Each row of this table is followed by its label. One hidden rule gives the labels. It looks at one to three of the table's principal directions, none of them among the few with the most spread.
tensor([-0.1, 0.3, 0.2, -0.8, -0.2, 0.1, 0.2, 0.6, -0.2, -0.3, 0.2,
        1.4, -0.9, -0.5, -0.8, 0.1, 0.3, -1.2, -0.1, -0.7, 0.5, 0.2,
        0.9, 0.2, -0.2, -0.7, 1.5, -0.4, -0.3, -0.3, 0.6, -0.1]) 1
tensor([-0.5, -2.0, 0.0, -0.1, 0.4, -0.3, 0.0, 0.7, 2.9, -0.3, 0.1,
        1.0, 0.5, -0.1, -0.4, -1.7, -0.6, 1.2, -0.9, 1.1, -0.5, -0.8,
        0.6, -0.7, 0.9, 0.1, 0.2, 0.6, -0.3, 0.2, -2.5, -1.3]) 3
tensor([0.6, -0.3, -0.4, 1.1, -0.2, 2.1, 2.8, -0.9, -0.5, -0.8, 1.0,
        0.0, 0.4, 0.5, -0.2, 0.0, 1.6, 1.6, -0.3, 2.7, -2.5, -0.8,
        -1.4, 0.0, -1.8, -1.4, -2.1, 1.5, 2.5, 1.7, -1.6, 1.0]) 2
tensor([0.3, 0.5, 1.7, -2.2, -0.6, -2.2, -3.6, 1.7, 2.1, 0.1, 0.0,
        0.3, 0.9, -1.1, -1.0, -1.4, -1.7, 0.1, -1.2, -0.1, 0.9, -0.3,
        1.2, 0.1, 2.5, 0.0, 3.6, 0.2, -2.8, -0.4, -1.0, -2.3]) 0
tensor([0.8, 2.6, 2.5, 0.1, -0.7, -2.1, -2.9, -0.4, -2.2, 0.5, -0.8,
        -1.4, -0.1, -1.0, -0.7, 1.3, -0.2, 0.4, 0.1, 0.0, 0.6, 0.0,
        -0.9, 1.4, 1.7, 0.6, 1.5, -1.3, -0.9, -0.2, 1.0, -0.6]) 2
tensor([-0.8, 0.1, 0.2, -0.2, -0.3, 0.0, 1.2, 0.1, -0.1, -0.6, 0.4,
        0.5, -0.2, -0.1, -0.7, -0.8, 0.4, 0.6, -0.1, 0.0, -0.6, -0.1,
        -0.1, -0.8, -0.2, -0.2, 0.1, -0.5, 0.1, 0.0, -0.9, 0.8]) 1
tensor([0.7, 0.6, 0.3, 0.5, 0.0, 0.9, 1.5, -0.6, -1.9, -0.6, 0.9,
        0.0, -0.5, 0.2, 0.0, 0.0, 1.1, 1.7, 0.3, 0.8, -1.1, 0.0,
        -0.9, 0.3, -0.9, -0.8, -0.8, 0.2, 0.9, 0.2, -1.2, 0.7]) 3
tensor([0.5, 0.3, -0.2, -0.7, -0.4, 0.3, -0.7, 0.6, 0.1, 0.0, 0.6,
        0.8, -0.3, 0.1, 0.0, 0.2, 0.2, -0.2, -0.3, -0.1, 0.0, -0.3,
        0.6, 0.2, 0.4, -0.3, 0.9, 0.1, 0.0, -0.5, 0.3, -0.1]) 2
tensor([0.6, 0.5, -0.7, 0.2, -0.4, 1.2, -0.8, 0.1, 0.4, 0.4, 1.1,
        0.4, 0.2, -0.1, 0.3, 1.0, 0.6, -0.6, 0.0, 0.2, 0.0, -0.7,
        0.7, 0.2, 0.2, -0.1, 0.3, 0.9, 0.5, -0.2, 0.0, -0.7]) 1
tensor([-0.2, 1.9, 0.9, 0.6, -0.6, -1.4, -3.4, -0.2, -0.1, 1.1, -0.6,
        -1.6, 0.9, -1.1, -0.2, 1.5, -0.4, -1.0, 0.1, -0.7, 1.3, -0.6,
        0.4, 0.4, 1.9, 1.7, 1.2, -0.6, -1.1, -0.4, 1.4, -1.2]) 1
tensor([-0.9, 1.9, -0.1, 0.3, -0.3, 0.2, -0.8, -0.9, -1.5, 0.5, 0.1,
        -1.1, -0.1, -0.5, 0.5, 1.0, 0.3, -0.7, 0.3, -0.8, 0.6, 0.1,
        -0.2, 0.4, -0.2, 0.6, -0.3, -1.4, 0.1, -0.6, 1.4, 1.1]) 3
tensor([-1.3, -0.3, 0.1, 0.3, -0.3, -0.1, 1.3, 0.0, -0.1, -0.5, 0.5,
        0.9, -0.9, 0.0, -0.7, -0.4, 0.7, 1.0, 0.2, -0.6, -0.4, -0.3,
        0.3, -1.4, 0.4, 0.7, 0.1, -1.6, 0.4, -0.8, -1.3, 1.0]) 1
tensor([-1.4, 0.7, -1.2, 1.3, -0.3, 1.3, 0.0, -1.0, 0.4, 0.8, 0.5,
        -0.5, 0.0, -0.5, 0.4, 1.7, 1.0, -1.9, 0.6, -0.4, 0.5, -0.5,
        0.6, -0.4, -0.6, 0.9, -0.9, -1.0, 1.2, -0.2, 0.7, 0.6]) 3
tensor([0.6, 1.2, 1.4, 2.2, 0.0, -0.3, -0.8, -1.7, -1.3, 0.8, -1.0,
        -1.9, 0.5, -0.9, -0.3, 1.8, 0.8, 0.8, -0.1, 1.9, -0.5, -0.8,
        -1.6, 1.5, 0.2, 0.3, -1.2, 0.2, 1.3, 1.2, 0.1, -0.9]) 3
tensor([0.0, -0.1, 0.2, -2.9, -0.3, 0.4, 2.2, 1.5, -0.4, -1.7, 1.8,
        2.4, -0.9, 0.1, -0.8, -3.0, -0.1, 1.6, -0.4, -0.7, -0.9, 0.9,
        0.6, -0.9, -0.7, -2.2, 1.9, 0.0, -1.2, -0.6, -2.2, 0.9]) 1
tensor([0.8, -0.9, 0.1, -1.2, 0.0, 0.3, 1.4, 1.0, 0.1, -0.9, 0.7,
        1.6, -0.5, 0.4, -0.5, -1.4, 0.0, 1.1, -0.4, 0.3, -0.8, 0.3,
        0.2, -0.2, -0.4, -1.4, 0.8, 0.9, -0.1, 0.1, -1.3, -0.1]) 2
tensor([0.3, 0.4, 0.4, 0.2, 0.0, -0.8, -1.4, 0.0, 0.4, 0.6, -0.8,
        -0.8, 0.6, -0.3, 0.0, 0.6, -0.6, -1.1, 0.1, -0.1, 0.7, 0.0,
        0.0, 0.5, 0.5, 0.4, 0.4, 0.2, -0.6, 0.4, 1.0, -0.8]) 3
tensor([0.4, -0.1, 0.3, 1.6, -0.1, 1.4, 2.2, -0.8, -1.6, -0.8, 1.3,
        0.2, -0.8, 0.2, -0.4, 0.5, 1.9, 2.7, 0.3, 1.3, -1.7, -0.6,
        -0.9, -0.3, -0.8, -0.3, -1.4, 0.2, 1.8, 0.0, -2.5, 0.5]) 3
tensor([-0.3, 0.7, -1.1, 0.5, 0.0, 0.6, -0.8, -0.3, 0.4, 0.6, 0.3,
        -0.8, 0.7, 0.1, 0.9, 0.8, -0.1, -1.8, 0.7, -0.7, 0.8, -0.1,
        0.4, -0.2, -0.2, 0.8, -0.7, 0.0, -0.1, 0.1, 1.1, 0.1]) 1
tensor([0.2, -0.8, -0.8, -1.0, 0.0, 1.6, 2.5, 0.4, 0.0, -1.0, 1.3,
        1.2, -0.5, 0.7, 0.2, -1.1, 0.6, 0.6, 0.0, 0.3, -1.1, 0.5,
        0.1, -0.7, -1.8, -1.7, -0.4, 0.6, 0.6, 0.1, -1.3, 1.1]) 0
tensor([-1.5, 2.0, 0.0, 1.4, -0.6, 0.2, -0.3, -1.6, -1.3, 0.5, 0.1,
        -1.8, 0.2, -0.4, 0.2, 1.6, 1.0, -0.4, 0.5, 0.0, -0.1, -0.5,
        -0.7, -0.3, -0.2, 1.3, -1.3, -1.9, 1.1, -0.1, 0.9, 1.7]) 3
tensor([-1.5, -1.2, -2.9, 0.6, 0.8, 1.0, -1.3, -0.3, 3.8, 1.9, -0.1,
        0.1, 1.2, 0.1, 1.9, 0.4, -1.0, -3.4, 0.5, -1.0, 1.9, -0.5,
        1.7, -0.4, 0.3, 1.4, -1.2, 0.3, 0.1, -0.2, 1.3, -0.9]) 2
tensor([-0.3, -0.5, -1.3, 0.3, -0.4, 3.0, 5.3, -0.3, -2.1, -1.5, 2.0,
        2.0, -1.9, 0.8, -0.7, 0.3, 2.7, 0.8, 0.7, -0.2, -1.9, 0.3,
        0.0, -1.5, -2.8, -1.6, -1.0, -0.1, 2.5, -0.4, -1.2, 2.6]) 2
tensor([-0.2, 0.3, -1.3, 0.6, 0.0, 2.0, 2.2, -0.9, -1.5, -0.2, 1.0,
        0.1, -0.8, 0.5, 0.7, 0.9, 1.3, -0.3, 0.8, -0.4, -0.5, 0.4,
        -0.3, -0.3, -1.9, -0.5, -1.5, -0.3, 1.5, -0.2, 0.2, 1.7]) 0
tensor([0.3, 1.0, 1.2, -1.1, -0.6, -2.2, -4.2, 0.9, 1.3, 1.4, -1.2,
        -0.1, 0.1, -1.3, -0.7, 1.5, -1.3, -3.4, 0.1, -1.7, 2.6, 0.3,
        1.6, 0.6, 2.2, 0.8, 3.6, -0.8, -2.1, -0.8, 2.3, -2.4]) 0
tensor([1.4, -1.1, 0.2, 0.3, -0.1, 0.3, -0.7, 1.0, 1.4, -0.1, 0.2,
        1.1, 0.1, -0.1, -0.7, 0.4, 0.3, 0.0, -0.5, 1.0, -0.2, -1.0,
        0.8, 0.4, 0.8, -0.3, 1.0, 1.9, 0.2, 0.3, -0.7, -2.2]) 2
tensor([0.5, 0.1, -0.3, -0.1, 0.2, 0.1, 0.4, 0.1, 0.3, 0.2, 0.3,
        0.7, 0.0, 0.1, 0.2, -0.1, -0.1, -0.8, 0.7, -0.2, 0.2, 0.1,
        0.1, 0.2, -0.1, -0.5, 0.1, 0.4, 0.0, 0.5, -0.2, -0.4]) 1
tensor([-0.5, -0.4, -1.8, -0.4, 0.5, 1.4, 2.4, 0.0, -1.0, -0.6, 1.1,
        0.7, -0.9, 1.1, 1.2, -0.6, 0.3, -0.4, 1.3, -1.8, 0.1, 1.1,
        0.3, -1.1, -1.7, -0.2, -1.2, -0.5, 0.2, -0.8, 0.1, 1.9]) 3
tensor([-0.5, 0.7, -0.4, 0.4, 0.2, -0.5, -0.5, -0.8, -0.6, 0.6, -0.5,
        -1.6, 0.5, 0.4, 1.2, 0.3, -0.6, -0.6, 0.8, -0.8, 0.7, 0.6,
        -0.7, -0.1, -0.2, 0.9, -1.3, -1.0, -0.3, -0.1, 1.1, 1.0]) 1
tensor([-1.6, 0.0, -1.1, 1.0, 0.5, 0.3, -0.3, -0.7, 1.4, 0.7, -0.4,
        -0.9, 1.0, -0.3, 0.7, 0.0, -0.3, -1.5, 0.2, -0.2, 0.7, -0.4,
        0.3, -0.2, -0.3, 1.1, -1.4, -0.3, 0.1, 0.5, 0.7, 0.1]) 2
tensor([0.0, -0.3, 0.1, 0.0, -0.5, 0.9, 1.5, 0.4, -0.9, -0.9, 1.5,
        1.5, -1.5, 0.2, -0.7, 0.1, 1.4, 1.5, 0.2, -0.2, -0.9, -0.1,
        0.5, -1.0, -0.2, -0.3, 0.6, -0.8, 0.8, -1.1, -1.9, 0.7]) 3
tensor([-0.7, 1.8, 1.4, 1.2, -0.5, -1.3, -3.3, -0.9, -0.3, 1.4, -1.4,
        -1.8, 0.5, -1.7, -0.8, 2.3, 0.1, -1.2, -0.6, 0.2, 1.3, -0.8,
        0.1, 1.2, 1.5, 1.5, 1.0, -0.9, -0.2, -0.2, 1.9, -1.4]) 0
tensor([-0.3, -1.7, -0.4, -1.0, 0.3, 0.2, 1.9, 1.0, -0.2, -1.1, -0.3,
        1.7, -1.4, 0.6, -0.6, -1.0, 0.1, 0.3, -0.5, -0.7, -0.2, 0.7,
        0.5, -0.5, -0.8, -0.7, 0.5, -0.2, -0.1, -0.8, 0.4, 1.0]) 3
tensor([-1.1, -0.6, -0.9, 1.3, 0.2, 0.9, 2.0, -0.7, -0.6, -0.2, 0.5,
        0.1, -0.6, 0.4, 0.2, 0.3, 1.0, 0.9, 0.6, -0.5, -0.5, -0.1,
        -0.1, -1.2, -0.6, 0.9, -1.6, -0.9, 1.1, -0.6, -0.8, 1.3]) 1
tensor([-0.1, -0.1, -0.7, -0.5, 0.2, 0.2, -0.5, 0.6, 0.6, 0.3, 0.5,
        1.2, -0.5, -0.2, 0.2, -0.1, -0.3, -0.9, 0.3, -1.2, 1.0, 0.1,
        1.2, 0.0, 0.4, 0.1, 0.9, -0.1, -0.6, -0.8, 0.3, -0.6]) 1
tensor([-0.1, -1.0, 0.3, 0.2, 0.2, 0.4, 1.0, 0.3, 0.5, -0.9, 0.8,
        0.9, -0.7, -0.1, -0.4, -1.0, 0.6, 1.8, -0.3, 0.7, -0.8, -0.2,
        0.1, -0.4, -0.1, -0.3, 0.0, -0.1, 0.2, -0.2, -2.6, -0.3]) 1
tensor([-0.4, 0.2, -0.9, 0.0, 0.6, 0.4, 1.4, -0.6, -0.4, -0.3, 0.0,
        -0.9, 1.0, 0.7, 1.1, -1.5, -0.5, 0.6, 0.3, 0.5, -0.6, 0.3,
        -1.2, 0.0, -1.2, -0.4, -2.3, 0.6, 0.1, 1.2, 0.0, 1.4]) 1
tensor([-0.4, 1.1, -0.6, 0.3, -0.3, -0.7, -2.4, 0.1, -0.4, 0.7, 0.3,
        -0.9, 0.1, 0.4, 1.1, 0.9, -0.4, -0.4, 0.8, -1.7, 1.1, -0.3,
        0.5, -0.5, 1.6, 2.1, 0.0, -1.4, -0.7, -1.4, 1.1, 0.5]) 3
tensor([0.3, 0.8, 0.1, 0.7, -0.3, 0.9, 1.3, -0.9, -1.7, 0.1, 0.3,
        -0.1, -0.6, 0.0, -0.2, 1.2, 1.2, 0.1, 0.4, 0.4, -0.7, 0.0,
        -0.8, 0.3, -0.9, -0.5, -0.7, -0.3, 1.5, 0.2, 0.3, 1.0]) 2
tensor([1.5, 0.0, 1.3, -1.1, -0.3, -0.6, -0.7, 1.0, 0.0, -0.6, 0.1,
        0.7, -0.2, -0.2, -0.9, -0.6, -0.3, 0.7, -0.6, 0.7, -0.4, 0.1,
        0.1, 0.7, 0.5, -1.2, 1.8, 1.0, -0.8, 0.3, -0.8, -1.2]) 3
tensor([1.4, 0.2, 1.5, -1.1, -0.9, -0.7, 1.0, 0.8, -1.6, -0.9, 0.4,
        0.7, -0.6, 0.5, -1.3, -0.3, 0.4, 1.9, 0.0, 0.2, -1.3, 0.3,
        -0.6, -0.6, 0.4, -1.0, 1.5, 0.2, -0.1, -0.2, -1.0, 0.4]) 1
tensor([-0.3, -1.5, -1.7, -0.6, 0.2, 1.5, 2.2, 0.7, 0.4, -0.6, 0.9,
        1.8, -0.9, 1.0, 0.3, -0.6, 0.5, -0.1, 0.2, -0.8, -0.4, 0.3,
        0.8, -1.0, -1.0, -0.5, -0.4, 0.2, 0.6, -0.7, -0.2, 1.1]) 1
tensor([1.0, -0.2, -0.1, 0.8, 0.4, 0.1, -0.9, -0.1, 0.0, 0.5, -0.8,
        -0.3, 0.1, -0.2, 0.1, 1.2, 0.1, -1.1, 0.0, 0.3, 0.6, -0.2,
        0.1, 1.1, 0.0, 0.1, -0.1, 1.1, 0.3, 0.4, 1.2, -1.3]) 1
tensor([0.4, 0.8, 0.2, 1.1, -0.3, 1.1, 1.6, -0.6, -1.6, -0.8, 0.8,
        -0.1, -0.3, 0.2, -0.3, 0.6, 1.5, 1.0, 0.2, 1.1, -1.4, -0.5,
        -0.9, 0.1, -1.0, -0.5, -1.1, 0.3, 1.5, 0.7, -0.8, 0.9]) 1
tensor([-0.9, -0.5, -0.9, -0.2, 0.6, -0.1, -0.8, 0.3, 1.9, 0.4, -0.2,
        0.3, 0.5, -0.3, 0.6, -0.6, -0.8, -1.6, 0.0, -0.7, 1.1, 0.0,
        1.0, -0.1, 0.2, 0.5, 0.0, 0.0, -0.8, 0.0, 0.5, -0.6]) 2
tensor([0.4, -2.1, -1.2, -1.5, 0.8, 1.3, 2.3, 0.9, 1.3, -0.7, 1.0,
        1.6, -0.2, 0.7, 0.7, -2.3, -0.6, 0.8, -0.1, -0.2, -0.4, 1.0,
        0.5, -0.5, -1.4, -1.7, -0.2, 1.4, -0.4, 0.0, -1.9, -0.2]) 0
tensor([-0.8, 1.6, 1.8, -0.9, -0.2, -3.1, -3.8, 0.3, 0.5, 0.6, -1.5,
        -1.7, 1.4, -1.0, -0.4, -1.0, -2.0, 0.4, -1.0, -0.3, 1.2, -0.2,
        -0.2, 0.6, 2.5, 1.4, 1.6, -0.9, -2.6, -0.1, 1.0, -0.9]) 2
tensor([0.8, 0.6, -0.1, 0.3, 0.4, -0.1, -1.0, -0.3, 0.2, 0.7, -0.3,
        -1.2, 1.4, -0.2, 0.7, -0.1, -0.7, -0.1, 0.1, 0.6, 0.3, -0.2,
        -0.5, 1.0, 0.1, -0.1, -0.6, 1.7, -0.5, 1.1, 0.4, -1.2]) 1
tensor([1.5, -1.7, -0.3, -1.2, 0.4, 0.5, 1.4, 1.3, 0.9, -0.9, 0.7,
        1.4, 0.2, 0.7, -0.1, -1.9, -0.5, 1.2, -0.3, 0.6, -0.9, 0.3,
        0.2, -0.2, -0.5, -1.6, 0.4, 2.4, -0.6, 0.6, -1.7, -1.0]) 1
tensor([2.4, -0.9, 1.4, -0.9, -0.5, 0.3, 1.7, 1.4, -0.7, -1.5, 0.7,
        1.4, -0.4, 0.2, -1.8, -0.7, 0.7, 1.8, -0.5, 1.2, -1.7, 0.0,
        -0.1, -0.1, -0.4, -2.1, 1.8, 2.5, -0.1, 0.7, -2.0, -1.3]) 0
tensor([-0.4, 0.0, -0.3, 0.9, -0.3, 0.7, 0.5, -0.3, -0.6, -0.4, -0.1,
        -0.2, -0.6, 0.1, -0.4, 1.3, 1.1, -0.7, -0.1, 0.1, -0.2, -0.4,
        0.2, -0.3, -0.7, 0.5, -0.4, -0.5, 1.0, -0.2, 1.0, 0.9]) 0
tensor([-0.1, -2.0, -0.5, 0.1, 0.9, -0.1, 0.1, 0.0, 2.1, 0.6, -0.7,
        0.4, 0.2, 0.1, 0.6, -0.7, -1.0, -0.3, -0.1, 0.3, 0.5, 0.3,
        0.3, 0.2, 0.0, -0.1, -0.6, 0.6, -0.1, 0.2, -0.7, -1.2]) 0
tensor([0.2, -1.3, -1.1, -0.1, 0.8, 0.6, 0.4, -0.1, 1.0, 0.5, 0.0,
        0.5, -0.4, 0.6, 1.3, -0.3, -0.5, -0.7, 0.5, -0.3, 0.5, 0.7,
        0.2, 0.2, -0.6, -0.4, -0.9, 0.0, 0.2, -0.1, -0.2, -0.2]) 3
tensor([0.7, -0.6, 1.0, 0.6, 0.4, -1.0, -0.3, -0.1, 0.0, 0.1, -1.0,
        -0.3, 0.2, 0.0, -0.4, -0.1, -0.4, 1.0, -0.1, 0.8, -0.2, -0.2,
        -0.7, 0.6, 0.7, 0.2, -0.2, 0.5, 0.0, 0.6, -0.5, -1.1]) 2
Which label does each new row get?
tensor([-0.5, 0.3, -0.2, 1.0, 0.2, 0.5, 0.9, -0.8, -0.8, 0.1, 0.0,
        0.2, -0.6, -0.1, 0.0, 0.7, 0.8, -0.1, 0.4, 0.1, -0.1, -0.2,
        -0.3, 0.2, -0.4, 0.2, -0.9, -0.7, 1.1, 0.0, 0.2, 0.7]) -> 1
tensor([0.2, 0.3, -0.6, -0.4, 0.4, 0.4, -1.3, 0.3, 0.5, 0.3, 0.5,
        0.2, 0.1, -0.4, 0.8, -0.2, -0.4, -0.8, 0.0, -0.5, 1.0, 0.1,
        0.8, 0.8, 0.1, -0.1, 0.4, 0.4, -0.8, -0.4, 0.2, -1.0]) -> 1
tensor([0.8, 0.6, -0.4, -0.9, -0.3, 1.0, -0.3, 0.8, 0.7, 0.2, 1.4,
        1.8, -0.1, -0.7, -0.4, 0.0, 0.4, -0.9, -0.1, -0.2, 0.3, -0.4,
        1.3, 0.5, 0.1, -1.2, 1.8, 1.3, -0.3, 0.0, -0.5, -1.5]) -> 1
tensor([0.0, 0.2, -1.2, -0.5, 0.3, 1.0, 0.7, 0.5, -1.0, -0.5, 1.7,
        0.9, -1.1, 0.7, 1.1, -0.6, 0.3, 0.3, 1.1, -1.8, 0.4, 0.7,
        0.7, -0.6, -0.5, 0.0, -0.2, -0.7, -0.5, -1.3, -0.7, 0.9]) -> 3
tensor([-0.3, -0.5, -0.2, -0.1, 0.3, -0.6, -0.3, 0.2, 0.5, 0.3, -0.8,
        0.0, 0.2, 0.0, 0.0, 0.0, -0.6, -0.9, 0.1, -0.7, 0.7, 0.2,
        0.3, -0.1, 0.3, 0.5, 0.2, 0.1, -0.5, -0.1, 1.0, -0.3]) -> 3
tensor([0.4, 0.5, -0.3, 0.8, -0.2, 1.3, 1.5, -0.6, -1.7, 0.0, 0.8,
        0.1, -0.5, 0.0, -0.1, 1.0, 1.3, 0.6, 0.4, 0.0, -0.6, -0.1,
        -0.3, 0.0, -0.9, -0.4, -0.6, 0.4, 1.2, -0.1, -0.2, 0.4]) -> 1
tensor([0.1, -1.7, -0.8, -0.4, 1.5, -1.4, -2.0, 0.5, 2.9, 1.0, -2.1,
        -0.7, 1.8, 0.3, 1.2, -1.4, -2.7, -1.6, -0.5, 0.0, 1.5, 0.2,
        0.2, 1.1, 0.7, 0.5, -0.6, 1.8, -1.7, 1.1, 1.6, -2.0]) -> 2
tensor([-1.8, 0.2, -1.1, 1.7, 0.6, 0.4, 0.9, -1.4, -1.0, 0.1, -0.4,
        -1.1, -0.2, 0.5, 1.2, 0.2, 0.4, 0.4, 0.6, -0.4, 0.0, -0.1,
        -0.8, -0.4, -0.6, 1.5, -2.9, -1.7, 1.0, -0.3, 0.6, 2.1]) -> 2
tensor([2.8, -1.1, 0.3, -0.7, 0.0, 0.8, 0.5, 1.0, 0.4, -0.6, 1.2,
        1.3, 0.0, 0.7, -0.1, -0.6, 0.1, 1.6, -0.1, 1.5, -1.3, -0.1,
        -0.1, 0.5, 0.0, -1.8, 0.6, 2.6, 0.2, 0.7, -2.2, -1.7]) -> 3
tensor([0.3, 2.2, 1.3, 0.8, -1.0, 0.5, -1.2, -0.4, -1.3, -0.1, 1.6,
        -0.5, -0.2, -1.2, -0.8, 1.2, 1.6, 1.5, -0.1, 0.7, -0.6, -1.1,
        0.0, 0.2, 0.8, 0.3, 0.9, -0.5, 0.4, -0.4, -1.7, -0.6]) -> 1
tensor([0.6, 0.5, 0.7, -1.1, 0.0, -1.0, -0.1, 0.6, -1.0, -0.4, -0.5,
        0.1, 0.1, 0.0, -0.4, -0.9, -0.7, 0.5, -0.3, -0.3, 0.0, 0.5,
        -0.4, 0.5, 0.2, -0.7, 0.9, 0.4, -1.0, 0.2, 0.7, 0.1]) -> 1
tensor([0.0, 0.2, -0.1, -0.6, 0.2, -0.9, -1.1, 0.1, 0.8, 0.6, -0.5,
        -1.3, 1.4, 0.1, 0.7, -0.7, -1.4, -0.3, 0.1, -0.4, 0.6, 0.4,
        -0.2, -0.1, 0.4, 0.4, -0.1, 0.6, -1.3, 0.4, 0.5, -0.5]) -> 0
tensor([-0.3, -0.2, -1.1, 0.1, 0.6, 0.4, 0.5, -0.2, -0.7, 0.0, 0.0,
        -0.4, -0.4, 0.7, 1.2, -0.1, -0.2, -0.5, 0.9, -1.4, 0.7, 0.8,
        0.1, -0.3, -0.7, 0.5, -1.1, -0.6, -0.3, -0.6, 0.8, 1.0]) -> 3
tensor([-0.1, -2.0, -1.6, 0.9, 0.8, 1.2, 1.9, -0.2, 0.5, -0.3, 0.2,
        0.3, -0.3, 1.2, 1.1, -0.3, 0.2, 0.4, 0.7, -0.2, -0.4, 0.2,
        0.0, -0.9, -1.0, 0.4, -2.1, 0.5, 0.9, -0.1, -0.6, 0.6]) -> 3
tensor([1.2, -0.3, 0.0, -0.8, -0.3, -0.1, 1.3, 0.9, -0.3, -0.8, 0.2,
        1.0, 0.0, 0.9, -0.5, -0.5, 0.0, -0.4, 0.4, 0.0, -0.7, 0.2,
        -0.1, -0.5, -0.4, -1.0, 0.5, 1.2, -0.1, 0.8, 0.2, 0.4]) -> 1
tensor([0.5, 0.4, -0.7, -0.7, -0.1, 0.5, 0.1, 0.2, -0.4, 0.0, -0.2,
        0.2, -0.3, 0.4, 0.4, 0.8, 0.0, -2.5, 0.5, -0.8, 0.6, 0.7,
        0.4, 0.4, -1.0, -0.7, 0.3, 0.1, 0.1, 0.2, 2.3, 0.7]) -> 2
tensor([-0.6, 1.3, -0.8, 0.2, -0.3, 0.4, -0.3, 0.1, -1.7, -0.3, 1.2,
        0.2, -1.3, 0.4, 0.8, 0.9, 0.7, -0.9, 1.4, -2.4, 1.0, 0.5,
        0.8, -0.7, -0.1, 1.1, 0.0, -2.1, -0.3, -1.6, 0.8, 1.7]) -> 3
tensor([1.7, 1.1, 2.2, 1.2, -0.7, -1.1, -1.0, -0.5, -2.2, -0.1, 0.2,
        -0.9, -0.4, 0.1, -0.6, 1.1, 0.8, 3.3, 0.2, 1.4, -1.3, -0.7,
        -1.6, 0.6, 1.6, 0.4, 0.0, -0.3, 0.7, -0.1, -1.7, -0.5]) -> 3
tensor([-1.4, -1.1, -0.9, 1.0, 1.0, -0.7, 0.4, -0.2, 0.5, 0.3, -0.7,
        -0.8, 0.4, 0.3, 0.8, -0.8, -0.9, 0.3, 0.9, -1.6, 1.0, 0.4,
        0.1, -1.0, 0.3, 1.9, -1.4, -0.5, -1.0, -0.5, -0.1, 0.0]) -> 3
tensor([-1.1, -1.3, -1.1, -0.2, 1.2, -1.2, -1.6, -0.1, 3.3, 1.3, -1.6,
        -0.7, 1.9, 0.1, 1.4, -1.6, -2.5, -1.5, -0.3, 0.0, 1.4, 0.0,
        0.1, 0.4, 0.8, 0.9, -1.2, 0.6, -1.2, 1.0, 1.0, -1.0]) -> 1
tensor([-0.7, 1.8, 0.4, 2.5, 0.3, -0.3, -0.7, -1.7, -1.7, 0.2, -0.4,
        -2.8, 1.2, -0.3, 0.6, 0.6, 0.5, 1.4, 0.4, 0.9, -0.4, -0.9,
        -1.7, 0.6, 0.0, 1.7, -2.6, -0.2, 0.4, 1.0, 0.2, 0.5]) -> 2
tensor([0.3, -0.2, 0.5, -2.1, -0.3, -1.3, -0.3, 1.6, 0.3, -0.5, 0.2,
        1.5, -0.5, 0.2, -0.7, -1.3, -1.0, -0.3, 0.2, -1.6, 0.6, 0.7,
        0.9, -0.7, 1.0, -0.4, 2.4, -0.4, -1.8, -0.7, -0.1, -0.2]) -> 1
tensor([-0.2, 0.6, 1.0, -0.5, -0.4, -0.8, -1.6, 0.2, 0.4, 0.2, -0.3,
        -0.4, 0.4, -0.8, -0.6, -0.1, -0.3, 0.4, -0.9, 0.4, 0.2, -0.3,
        0.2, 0.4, 0.9, 0.1, 1.2, -0.2, -0.7, -0.2, -0.1, -0.7]) -> 0
tensor([-0.8, -1.4, -0.7, -1.3, 0.8, -0.8, 0.8, 1.4, 1.4, -0.5, 0.0,
        1.6, 0.0, 0.3, -0.1, -2.5, -1.3, -0.1, 0.2, -1.7, 0.8, 0.5,
        1.1, -1.1, 0.4, 0.1, 0.8, 0.3, -1.9, -0.4, -0.6, -0.4]) -> 1
tensor([-0.7, 0.1, 1.4, -2.0, -0.8, -2.4, -2.9, 1.5, 1.5, 0.2, -0.9,
        0.6, -0.1, -0.9, -1.3, -0.4, -1.4, -1.1, -1.0, -1.5, 1.5, 0.2,
        1.6, -0.5, 2.3, 0.7, 3.7, -1.4, -2.3, -1.4, 0.8, -1.0]) -> 0
tensor([0.9, 0.8, 2.3, -0.4, -0.4, -2.7, -3.7, 0.6, 0.8, 0.6, -1.0,
        -1.2, 1.3, -0.9, -0.8, -0.3, -1.4, 1.2, -0.9, 0.8, 0.4, -0.7,
        -0.3, 0.8, 2.9, 0.8, 2.0, 0.6, -1.9, 0.3, -0.5, -2.5]) -> 1
tensor([0.4, 1.0, 1.7, 0.7, -0.3, -1.4, -2.3, 0.1, -0.3, 0.0, -0.4,
        -1.0, 0.6, -0.9, -0.9, 0.3, -0.1, 1.3, -0.6, 0.7, 0.0, -1.0,
        -0.2, 0.7, 1.7, 0.9, 1.0, 0.3, -0.9, 0.1, -0.6, -1.6]) -> 1
